Each row is where one point has got to under a steady rotation. How many ticks took it there?
The counts run from 0 to 284.
[ 80 122 157 162 106 139 123 134  85 119 114 182 149 163 109 139 105 140
 124 166 160 120 130 143 101 112 123 113 108 137 105 143 135 137 101 109
 101 162 107 175 160 146  77  79  83 135 166 136 119] => 282
[ 75 128 175 163 113 107 121 121 125  82 117 174 173 134  89 124 118 131
 120 137 127 141 122 138 121 126 141  79 112 132 130 116 107 149  93 134
 111 190 133 158 147 147  83  79 109 132 131 170 151] => 109
[124 109 169 123  99 103 172 140 105 109 139 158 166 119 135 129 115  91
 118 173 140  97 138 156 109 162 136 135 176 169 144 113  99 168 113  96
 116 151 135 173 165 109 103 119  95 137 165 156 148] => 60
[ 97  63 132 137 132 149 159 129 125 134  99 151 162 152  93  98 114  68
 102 114 118 128 140 127 175 158 149  78 131 147 159 127  97 165  98 123
 127 172 103 152 139 141  78 144 124 158 146 126 138] => 122
[ 96 111 165 116 108 108 144 147 132 113  98 185 107 137 101 115 125 116
 129 156 152 169 109 145 113 133 130  92 123 163 123 136 145 164 130  74
  98 142 127 165 170 127  85  79  94  95 145 133 158] => 162
[140  71 129 156  85 148 135 205  87 110  95 130 123 121 107 131 119 100
 141 146 165 110 165 141 105 136 136  92 136 146 139 121 133 142 142 132
  75 141 126 173 103 141  87 110 113 131 157 132 152] => 269
[115  80 145 156 128 115 123 160 131 126 110 146 124  98  81 141 131 119
 140 109 138 100 158 138 136 105 163  76 140 159 124 144 128 129 125 163
  83 148 136 178 128 160  55 100 117 122 172 156 140] => 99
[104  67 172 139 136 131 153 114  87 109 141 159 142  92  92 125 127  85
  95 121 118 115 144 120 130 146 125  91 172 116 122 118 105 155 102 125
 122 170 109 173 152 119  92 120  77 128 176 136 123] => 179
[113  67 136 122 127 120 163 164 161 144  88 180 141 133  92 103 113  93
 128 131 133 140 135 162 149 121 166  91 123 155 144 157 121 156 136 131
  80 146 136 153 162 136  74 130 144 134 153 124 169] => 44
[ 96  66 136 138 133 152 156 129 108 140 114 155 164 148 101 102 106  75
  92 109 121 127 142 121 175 147 143  82 121 143 156 124 105 170 102 117
 124 173 104 147 142 143  89 147 121 157 155 119 123] => 123
[126  74 129 153  89 135 125 184  85 121  99 127 105 126 110 143 118 110
 137 129 179 111 164 139 118 135 129  85 131 167 137 111 142 160 139 119
  76 136 122 180 114 167  85  93 105 120 147 129 138] => 271
[ 97  90 133 124 117 140 156 148 101 107 102 145 120 139  97 120 104 145
 138  88 144  91 145 138 137 104 124  96 141 172 147 103 149 155  95 104
 120 142 132 203 131 189 100 117 136 110 158 131  96] => 27
[107 115 160 150  98 141 149 166  97  98 100 197 178 158  92  93  94 158
 140 132 125 143 119 153 113  82 131  88 104 129 138 135 131 133 117 122
 116 177 148 170 137 150  93 114 141 128 153 133 136] => 34
[136  72 130 154  88 141 131 198  79 116 101 130 116 119 110 137 117 105
 138 139 176 105 166 137 116 139 133  89 136 159 139 115 137 152 144 123
  76 140 122 176 107 159  87 102 110 130 153 128 142] => 270
[140 103 193 134  96 108 164 161 114 137 103 180 143 127 102 117 117 131
 127 145 145 120 131 151 124  98 114  92 131 150 157 131 131 130 148 140
  92 152 159 167 111 139  62  84 115  95 171 112 130] => 156
[ 89  89 170 148 118 137 147 146 128 116 100 159 134 139  69 131 123 125
 132 118 151 133 145 107 129 120 116  65 104 143 112 120 154 129 101 141
 107 155 112 150 127 158  60  73  94  98 164 131 117] => 277
[140 136 151 128  91 134 150 189  82 108  96 141 165 164 100 150  94 141
 135 120 126  99 158 152 120 118 120  82 129 187 113 122 168 153 136  92
 106 120 142 168 134 149  83 112 128 105 152 143 131] => 150
[ 93  77 151 150 110 175 143 156  81 125 114 158 148 155 111  92 105 134
 133  88 149 118 153  93 125 102 115  75 101 154 156 127 167 139  91 127
 128 155 125 165 123 153 101 134 130 121 180 131 108] => 202
[ 85 135 169 146 100 121 113 112  82  73 140 145 149 114 119 117 126 107
 104 126 132 131 125 116 107 155 138  94 145 157 142 103 112 158  84  85
 152 178 118 180 137 130 105 107  97 129 152 175 133] => 184
[136  95 167 114 131 135 153 138  90 111 111 145 137 126 114 106 138 103
 120 106 101 104 132 108 146 150 124  62 185 170 165 155 126 154 119 105
 144 121 139 174 125 106  85 132 101  89 171 144 144] => 253
[105  84 160 152 117 154 141 119  93 146 120 148 167 141 113 135 124  79
 111 148 143  98 166 115 118 153 134  95 126 144 126 153 121 143 102 153
 108 148 105 162 136 108  57 132  92 156 187 134 131] => 1
[110 123 157 151  92 139 141 167  93 103 106 197 171 153 107  93  89 156
 135 140 135 140 120 160 106  80 133  99 102 128 142 140 132 136 123 114
 107 178 146 169 138 151  97 113 144 138 152 129 136] => 35
[102  89 119 137 104 154 127 144  96  99  77 110 121 156 107 104 130 102
 137 104 143 106 147 114 143 157 132  70 142 170 171 132 120 169 103 112
 128 136 111 198  99 159  82 133 132 135 135 135 146] => 196
[100  91 148 144 113 126 131 154 118 117  92 128 102 140  85 145 128 123
 134 108 168 117 153 124 138 136 125  64 120 177 132 111 148 153 120 119
  98 135 120 166 116 176  65  69  99  94 146 140 125] => 274
[141 104 150 109  99 149 150 144  81 153 124 141 156 124 127 121 112  67
 106 120 126  99 155 128 121 144 145 106 143 184 137 149 142 156 128  98
 128 130 123 177 135 101  73 173 128 145 195 137 128] => 248
[101  92 125 138 136 121 156 184 167 108  99 161 141 136  71 131 108 120
 135 113 125 131 143 140 158 118 171  77 122 170 112 114 136 151 110 107
  96 154 120 135 176 171  92 102 128 110 147 164 149] => 220
[136 103 151 110 105 146 148 136  78 148 118 135 144 130 130 125 115  78
 111 119 129  95 151 129 126 150 141 100 157 189 140 154 145 162 121  94
 127 118 127 185 143  99  79 166 119 135 188 137 129] => 249
[104 134 153 108  94 124 141 133 117 104 104 160 153 144 103 106 108  76
  97 138 122 160 111 148 137 166 150  92 125 167 139 120 119 183 118  49
 142 165 109 160 151 119  96 126 123 137 133 144 150] => 240
[128  93 166 137 101 148 138 148  60 130 111 158 116 131 134 106 121 121
 122 138 155 109 131 118 117 118 105  94 156 157 167 142 135 141 125  93
 139 145 129 200  96 132  87 115  97 108 191 108 105] => 81
[114 112 145 151 119 127 154 167  95 130 128 169 192 143  89 161  77 123
 109 127 125 100 160 170 143 105 148 103 117 150  99 111 131 155 124 114
  90 168 126 144 172 157  89 111 119 145 158 151 116] => 225
[138  79 180 133 125 136 155 153  84 101 121 155 143 111 115  91 134 105
 115 106 105 121 132  97 138 133 117  61 178 145 169 138 123 148 120 111
 144 143 140 158 118 106 101 131  96  88 177 140 142] => 255
[137 114 150 149  85 139 131 200 121  73  95 135 142 119 103 113 128 116
 164 151 139 124 151 118  86 143 149  78 142 162 129 133 138 121 117 124
 112 139 133 153 108 117  84 109 122 111 163 170 179] => 265
[142  94 168 144 101 160 147 159  62 130 104 148 141 137 120 109 118 108
 122 138 132  99 144 119 123 123 109  85 152 143 158 144 129 126 127 117
 136 146 122 184  85 117  71 131  98 118 188 101 111] => 79
[ 99 112 157 100  94 123 164 128 107 110 111 176 145 138 105 105 102  83
  95 150 137 156 108 160 123 155 132 113 131 149 139 107 114 187 115  56
 128 169 115 174 165 126 105 128 120 143 138 128 141] => 238
[115 106 141 154 121 132 159 174 110 123 125 171 188 136  74 149  84 116
 110 126 120 112 161 160 146 103 154  95 115 141  95 110 130 146 126 117
  88 170 123 135 172 157  91 113 118 143 161 148 123] => 224
[110  91 112 134  91 154 127 150  82 100  86 111 120 148 116 112 120  89
 139 123 155 102 152 129 112 169 139  97 144 166 158 125 120 169 106 107
 123 137 110 213 107 145  95 146 133 156 148 137 142] => 194
[ 96  56 150 148 134 124 150 142 107 121 123 162 123 102  82 138 120 121
 133 106 150 102 157 144 124 102 133  98 138 132 112 119 135 153 115 154
  74 154 131 185 156 166  85 102 106 123 170 140 121] => 102
